128 stands for zero in the data rows.
Each row below has a hidden score, from 0 to 30, with 15 about the middle. What is it? The score is a weighted sum of the row's numbers plus the product of two more (or one squared), each taken from its middle value.
[120 108  79 131 143 153 116 167 191 168  66  84 124 108 134  59 174 176
 151 115  89 140  79 149] -> 14
[ 81 111  75 169 155 145 174 156 149 187 135 142  97  91  89  92 152 148
 144  76 104 111 128 137] -> 12
[181  97 203 128 103  98 158  95  76 100  83 104 146 161 170 143 137  63
 121 129 166 172 205 104] -> 23
[ 98 179 142 125  90 101 174  97 110 104 177 182  69 144 115 157  67 100
 134 190 169 140 141 113] -> 12
[159 104 151  61 109 127 131  97 135  94 147 134  62 184 178 142  63 137
 161 166 132 171 162  73] -> 19
[ 79 140 109 159 144 154 119 127 160 136 150 134 164  93  92  56 174 152
 133 129  79  95  61 192] -> 20
[107 122  96 119 131 144  80 161 201 165  79 175 136 158 147 142  88 133
  67  86 122 104  97 151] -> 14
[154 137  87 110 168 149 151 144 149 117  63  96 187 107 105  94 148 169
 115  84  84 170 114 166] -> 16
[177  89  77 123 142 145 148 158 167 143  84  55 178 102 112 103 147 164
 140 108 101 166  64 159] -> 12
[129 196 175  86  99 107 138 103  71  83 189 164  95 140 117 110  86 119
 133 178 182 134 179 105] -> 14
[127 137 148  74  97  97 156 101 101 118 182 131  81 144 185 166  67  75
 174 194 174 103 185  95] -> 25
[120 204 131 104  97 108 169 113 107 101 165 160  90 152 153 167  69 100
 173 165 133 121 163  34] -> 15
[128  96 105 144 176 169 113 179 153 150  80  71 120 115 112  67 159 187
 147  92 121 130  51 158] -> 16
[128 157 198  84 133 139  50 131 170 163  84  89 182 144 112 104 135 184
  72 162  72 126  89 126] -> 17
[ 99 173 154 108  88  99 141  81 104  93 181 156  78 130 146 199  94 111
 176 159 129 158 167  95] -> 15
[167  72 194 103 110 121 207  97  87  69 149 148 128 115 182 121 137  58
 144 157 153 175 160  90] -> 18
[145  88 138 149 129 175  62 186 116 161 132 121 127 107 121 108 188 159
  60  17 173 159  67 117] -> 11
[133 172 115  98 110 105 167  98 104 105 190 177  80 130 141 148  71  62
 176 183 175 110 158 109] -> 16
[171 147 169  65 105  80 165 127 113  90 121 178  93 147 169 171  70  96
 197 197 130 132 137  68] -> 18
[211 114 157 126  86 121  98 165  68 120 124 128  48 146 133 134 152 105
 164 119 218 195 152  23] -> 13
[ 98 140 108 151 142 154 171 146 127 202 153  91 123  96  94  74 111 143
 114  84 103 145 107 165] -> 11
[121 150 171 108  99  78 132 107  98  63 161 183  81 148 149 174  77 105
 156 210 160 149 185  68] -> 16
[139 170 129  69  89  58 117  96 116 110 121 127  91 180 198 158 110 117
 170 216 163 155 101 102] -> 15
[ 84 130 148 100 186 184  43 146 173 184  87 125 158 131  92  95 160 138
  58 106 119 118  99 153] -> 18
[121 172 127 125  87 117 122 101  90  90 206 170  73 143 140 158  66 103
 144 156 178 135 172  95] -> 12
[ 80 130  99  97 145 136 115 148 179 177 113 107 181 144  97 190  99 155
 135 109  84  37 143 126] -> 19
[116 123  86 169 147 171 144 134 127 179 149  84 120  91  74 144 136 172
 148 116  59 101 109 154] -> 9
[144  65  88 147 126 161  89 156 168 157  99  85 145 133 111  87 184 178
 170  53  83 146  87 152] -> 19
[ 77  70 180 171 192 169 109 158 110 130 119  82 189 109 162  64 163 104
 101  70 121  95 120 161] -> 20
[108 194 149  99  82  88 154 124  97 102 180 146  97 129 144 156  65  79
 164 201 193 140 164  65] -> 19
[141  69 101 178 165 154 145 135 131 170  87 121 198  85 114  72 192 120
 110  78 117  94 134 157] -> 13
[121 126 140 138 102 103 176  81 111  92 185 178  66 119 146 170  77 106
 142 205 164 142 140  96] -> 13
[ 69 132  83 177 140 127  81 144 141 173 170 189 113 123 138 126 111 166
  78 119 184  25  94 102] -> 14
[100 139  95 160 192 156 155 145 127 176 150 111 120  93 103  48 165 160
 139  96 104  70 100 120] -> 15
[159 118  90 112 130 169 131 160 179 184  52  85 136 114 120 122 141 145
 134  87  77 169  95 143] -> 12
[ 79 156 119 186 136 128  60 147 144 202 173 127 111 120 135 126 154 134
  53 142  86  39 132 100] -> 18
[134  68 132 187 118 166 142 165 119 142  83  61 182 109 124  56 199 101
 151  69  88 117 158 191] -> 14
[102 147 163  97 135  95 174 102 101 101 173 179  76 144 150 132  68  92
 157 237 162  88 147  96] -> 20
[147 150 131  49 108  95 182 103 140 122  96 167 108 155 170 161  78 135
  97 145 130 191 154 100] -> 17
[123 162 184 123  87 105 144 104 105  99 188 144  90 151 153 125  69  76
 184 134 158 152 160  73] -> 19
[ 84 175 112  93 176 133  94 145 161 126  75 138 164 132 160 128 139 204
 124 102  71  62 106 118] -> 20
[163 159 159 103 125  71 150 109  92  92 117 142 115 172 153 161  86  99
 189 170 100 178 132  90] -> 13
[117 156 147  76  91  98 145 101 119  83 197 160  68 168 124 184 125  96
 164 180 137 137 112 108] -> 28
[186  72 161 120 136 111 181  90  91  85 111 195 116 158 150 121 145  61
 190 129 146 120 192  78] -> 14
[111 151 162 105  94  78 154 119  95  84 187 131  78 140 158 174  88  75
 196 147 169 141 160 115] -> 20
[198 186 126  66 109  78 144 102  99  95 121 133 121 159 122 147  98 142
 176 157 157 188 139  64] -> 12
[ 98 149 115 136 164 117  56 134 171 197  78 103 101 122 125 111 138 184
 145 129  95 118  81 165] -> 11
[ 50 163 110 161 129 147 106 137 147 166 180 135 143 125  83 133 120 141
  43 140  82  94 136 146] -> 16
[118 150 172 111  83  90 146  93 112  71 196 153  83 154 147 163  99  72
 153 180 160 143 160  97] -> 21
[122 117 150 120 121  89  84 157 172 156  62 118 179 143 132 128 111 197
  85 119  93 140 122 129] -> 18
[127 167 138 126 106  83 146  87  87  86 173 166  48 152 166 163 122  90
 146 146 177 117 193  96] -> 11
[187 123 201  92 106 113 130 147  52  83 125 114 134 137 174 141 124  15
 159 170 173 172 160 113] -> 18
[145 130 215 124 114  96 164  82  86 120 138 113 106 138 169 139 134  30
  97 147 165 151 185 141] -> 16
[120 141 123 134 194 115  78 152 171 166  76  84 126 126 139 125 105 150
 111 136 106 148  55 149] -> 19
[ 91 113  90 162 166 123  63 171 168 171  98  94 190 107 132 114 159 131
  72  95  99 123  96 180] -> 14
[117 179 180 105  67 145 180  94  87 103 179 193  79 144 117 168  80  92
 129 183 150  95 155 109] -> 15
[113 168 166 110  93  73 163 110 116  90 173 166  90 131 129 180  90 124
 147 130 156 153 182  62] -> 14
[ 36 166 100 163 165 131  59 125 128 149 148 162 193 113 139 161 136 138
  71  76 115  60 156 129] -> 14
[ 95  81 156 194 203 114  81 157 133 143 121  96 182  87 120  61 171  98
  80 141 131  96 162 140] -> 21
[167  70 138 154 180 184 117 164 105 121 109  22 192  91  93  62 211 119
 123 136 124 115 107 154] -> 18
[131 158 177 106  94  99 171 109  91  95 182 182 104 101 133 147  55 121
 162 158 190 118 162  88] -> 17
[ 94 101 137 161 156 148  88 143 109 138  97  70 191 117 133 118 206  53
 107  61 117 123 170 218] -> 16
[115 104  94 178 146 150  88 160 130 153 142 149 155  79 104 140 131 173
 161  76  97  88  58 167] -> 10
[154 110 123 140 157 172 131 164 151 191  83 113 133 124  93  96 143 162
  77  85  65 142  96 128] -> 16
[175 129 164  58 117  94 155 111 139  90 101 139  69 164 151 154  90 112
 159 243 147 184  94  90] -> 17
[ 98 126  58 183 152 158  91 138 152 180 150 106 141 104  89 116 155 148
 105  93  64 124 118 164] -> 15
[ 78 146  69 180 156 147 120 171 144 176 148 111 113 125  93 126 150 141
 113  77  76  80 100 158] -> 10
[141  97 115 135 135 153 127 137 162 167  86  91 148 121  91 110 131 142
 199  97  66 133  80 203] -> 11
[140  54  87 117 131 161 157 152 176 150  58  87 166 122 121  94 148 177
 165  86 103 125 114 165] -> 13
[ 62 141  92 173 168 122 109 132 165 169 154 133 151 117  87 159  97 112
  96 142 118  42 147 146] -> 14
[111 101 107 203 130 139 172 128 145 121 164  60 142  79  94 113 164 169
 113 105 101 108 115 159] -> 12
[ 37 146  87 183 162 133 132 123 147 138 173 129 144 110 124 167 153 120
  39 111 164  59 146  94] -> 15
[120 163 156 128 103 112 209 104  84  84 172 184  96 135 144 167  77  73
 116 176 159 132 140  97] -> 21
[153 143 195  86  87 114 149  95 131  90  92 165  97 169 132 154  87 124
 147 107 150 223 121 115] -> 19
[107 193 146 100  80  91 144  88 118  86 166 151  76 131 136 193  94 107
 174 147 188 113 214  78] -> 13
[131 165 133 116 116  73 151 118  95 111 154 168  87 160 168 164  63 105
 147 185 152 144 155  45] -> 15
[199 156 142  69  90  78 128  93 106  73 136 169 107 150 147 144 100  98
 171 193 155 201 107 130] -> 10
[ 75 160 165 130 125 101 159 121  95  65 179 186  89 148 161 129  70  85
 140 135 164 128 174 106] -> 15
[158 186 122 108  99  96 158  92  93  80 181 197  82 140 126 158  96 111
 145 191 142 142 138  83] -> 10
[ 67 127 110 172 177 125 126 152 146 139 136 190 134 141  60 114 117 136
  79 101 134  79 138 139] -> 13
[117 150 133 138 140 147 127 132 156 171 145  78 148 106  96 108 166 173
  67  92  64  98  87 175] -> 11
[167 137 150  60 113  84 147 109 119  78 121 172  79 161 140 181  90 150
 174 167 149 182  97  97] -> 14
[180 136 198 106 124  93 170 116  66 101 164 133 130 130 169 156 150  62
  93 139 192 106 145  53] -> 24
[129 134  88 149 162 161 137 131 139 120  71  52 158 130  94 130 156 177
 161  85 113 153  54 176] -> 21
[164  95  98 130 155 142 144 175 160 160  89  79 151 105  74  94 153 186
 119 106  90 138 100 138] -> 14
[104 144 128 128  52 105 153  71 121 108 159 144  73 155 130 185  68 142
 146 164 196 149 193 101] -> 10
[146  46 115 183 176 153 131 161 100 123 100  38 168  91 129  82 192 120
 112 121 133 110 131 202] -> 15
[138  80 126 178 167 135 115 121 131 157  98 116 190 105 134  92 215  97
  25 124 123  52 193 143] -> 16
[124 162 142 121  96  76 130  83  94 100 165 191  85 175 134 155 106  80
 179 154 191 111 173  92] -> 13
[200  92 198 143 106 105 147 109  91  65 159 159 128 122 151 157  96  67
 118 108 154 158 175 113] -> 15
[176 138 134  90 106 103 140  97 107 103 133 117  81 156 182 218  90  87
 208 189  84 146 144  92] -> 13
[164 112  85  99 135 161 162 153 172 133  66  94 178 127 113 111 127 165
 147  94  89 146  59 164] -> 16
[130 160 141  83  89  63 170 109 120 134  95 150 127 178 169 180  74 116
 181 150 137 138 121 104] -> 18
[169 112  84 110 163 149 101 145 162 154  62  67 158 122 109  94 123 188
 143  82 112 144 113 179] -> 11
[133  94 168 147 102  88 128 141  69  72 136 107 165 191 168 122 128  31
 153 149 184 156 166 100] -> 21
[103 194 128  98  91 116 177 118  70  95 173 198  72 148 136 162 100  82
 174 179 160 122 157  75] -> 15
[125 202 158 112  84 106 118  96 105  95 197 154  78 147 110 150  86 113
 144 142 169 147 165  91] -> 12
[102 166  59 107 164 161  43 142 195 163  90  93 126 125 138  98  91 197
 118 129 133  94 103 160] -> 11
[163 120  84 105 175 136 101 166 176 130  61  65 162 134 108  99 169 157
 114 109  73 156 114 156] -> 11
[ 89  57 160 145 161 175 116 149  82 166  93 106 195 132 153  65 194 114
  76 110  79 108 160 169] -> 22
[104 168 131  88  87  99 165 129  77 111 200 194  76 149 143 150 103  94
 134 168 149 146 136 101] -> 21
[ 85  98  67 185 163 171 155  95 133 161 144  98 145 104 115  77 166 156
  98  90 103 117 139 174] -> 9
[ 13 141 130 189 148 133 129 135 144 139 159 160 114 121 116 125 139 151
 111 107  95  75  98 154] -> 14
[181 164 132  47  87 103 228  98 102  76 136 126 119 171 115 161 106 106
 163 200 173 118 136  98] -> 19
[112 159 144 135 120  86 147  95  92 129 164 202 109 141 116 125  75  73
 164 164 147 152 186  92] -> 16
[115 111  89 142 165 160 117 138 159 171 167  35 152  77  96 131 144 153
 135  99  94 136  99 138] -> 24
[201 105 116 107 162 161 115 157 173 115  89 112 137 111 101 108 159 156
 131  71  50 152 105 148] -> 10
[119 129 165 105  98 107 110  88  99  96 176 182 111 151 127 211  79  74
 170 195 122 161 136 120] -> 25
[151  84 107 147 149 173 135 147 150 175  64  84 150 137 114  84 184 157
 158  88  67 133  71 133] -> 12
[119 194 162 142  84 105 139  91 107  68 168 172  82 137 145 189  81  87
 181 169 170 127 120  81] -> 16
[ 54 147 122 167 164 133  68 120 133 162 164 160 128 114 116 137 145 149
  47 124 162   8 132 165] -> 14
[157 149 124  73 122  86 142 100 144  83 114 118  97 177 187 105  93  95
 172 171 133 206 101 142] -> 12
[173 102 125 113  70 100  81 143  82 125 144 157  55 129 156 163 172 123
 131 140 255 171 155  24] -> 15
[ 83  92 124 137 171 144  85 159 178 165 107  78 170 141 118  87 125 167
  84  77 122 127  87 168] -> 15
[118  89 159 166 151 166  65 144 141 130 122  95 212 130 131  40 188  88
  76  61 117  53 207 158] -> 25
[178 111 195 144 126  81 166  92  82  90 141 147 139 143 182 113 107  59
 107 184 134 130 171 104] -> 19
[174 108  93 100 137 158 159 152 175 145  74  85 126 114 119  87 158 167
 166 100  92 115  56 192] -> 14
[154 122  96 142 142 172 130 170 160 136  83  95 195  99  77  60 147 158
 124 124  72 148  81 162] -> 12
[145 108 120  90 164 128  35 152 180 161  93 163 142 139 135 137 134 161
 130  91 114  54  61 179] -> 13
[ 66 122 107 192 151 148 153 107 102 174 119  92 121  89 120  89 162 180
 116  98 130 141 108 183] -> 14
[ 20 154 165 155 143 161  75 121 139 165 176 152  76 112 143  96 129 140
 102 169 151  49  68 159] -> 20
[138 164 157 108  92  88 152 108  97  69 174 166  82 151 155 197 103  82
 174 138 156 118 181  65] -> 14
[191 112 209  87 107 129 159  97  69 110 130 109 100 138 181 169 150  54
 142 128 165 179 159  61] -> 16
[135 149 138 113  89 112 172  93  81  74 166 149  92 129 104 191  87 102
 180 183 149 143 232  96] -> 12
[155 118  92 100 149 139  90 161 167 184  84  79 186 112 122 111 166 152
 147 105  84 127  41 159] -> 16
[148 130 200 124 127 111 194  95  64  91 140  93 126 126 165 139 128  51
 132 157 165 178 188  73] -> 19
[218 148 146  74 106 113 139  87 125  69 113 203 107 138 144 172  66 117
 144 214 144 149 129  81] -> 20
[155  49 142 196 170 162 111 155  79 126 125  81 160 113 143  87 227 112
 124 107 130  36 111 145] -> 17
[111 130 123 117 182 174  94 122 145 173  80 123 176 144 119  94 177 126
  56 105 116 102  52 191] -> 14
[149 157 122  77  91 107 137 103 119  85 119 164  95 152 168 176  39 102
 216 146 179 179 160  89] -> 11
[111 117  70 205 176 175 123 151 152 140 145 104 105  83  94 159 132 124
 103 100 107  82 104 166] -> 14
[140 199 135  87  80 105 140  91  98 115 190 183  98 118 130 133  91  91
 171 194 148 152 163  76] -> 24
[105  65 171 207 144 157  98 156 112 160 117  48 189 123 118  66 175  71
  79 116 133 108 142 179] -> 17
[ 51 122 129 180 168 124  78 126 132 174 148 123 139 127 109 130 193 174
  99  74 123  47 129 109] -> 16
[160  86 119 199 173 158 133 132 122 144 115  45 190  83 129  44 190 126
 115 117 119 121  92 133] -> 15
[109 111 118 154 156 118  62 117 152 123  63 101 218 143 123 174 138 161
  92 117  89  80 152 184] -> 15
[208 133 157  63 110 109 165 108 133 118 111 136 106 170 137 133  64 123
 173 156 183 147  58 110] -> 23
[160 122 172 120 104 108 183  93  65  91 172 137 174 130 150 166 126  64
  93 112 166 148 157 112] -> 14
[ 94 116  34 203 132 183 147 144 151 150 143 132 131  68 102 119 129 132
 147 119  68 116 143 150] -> 10
[ 88 173 130 136  69 103 191  95  98 121 169 154  64 152 152 140  84 105
 132 134 192 144 189  91] -> 13
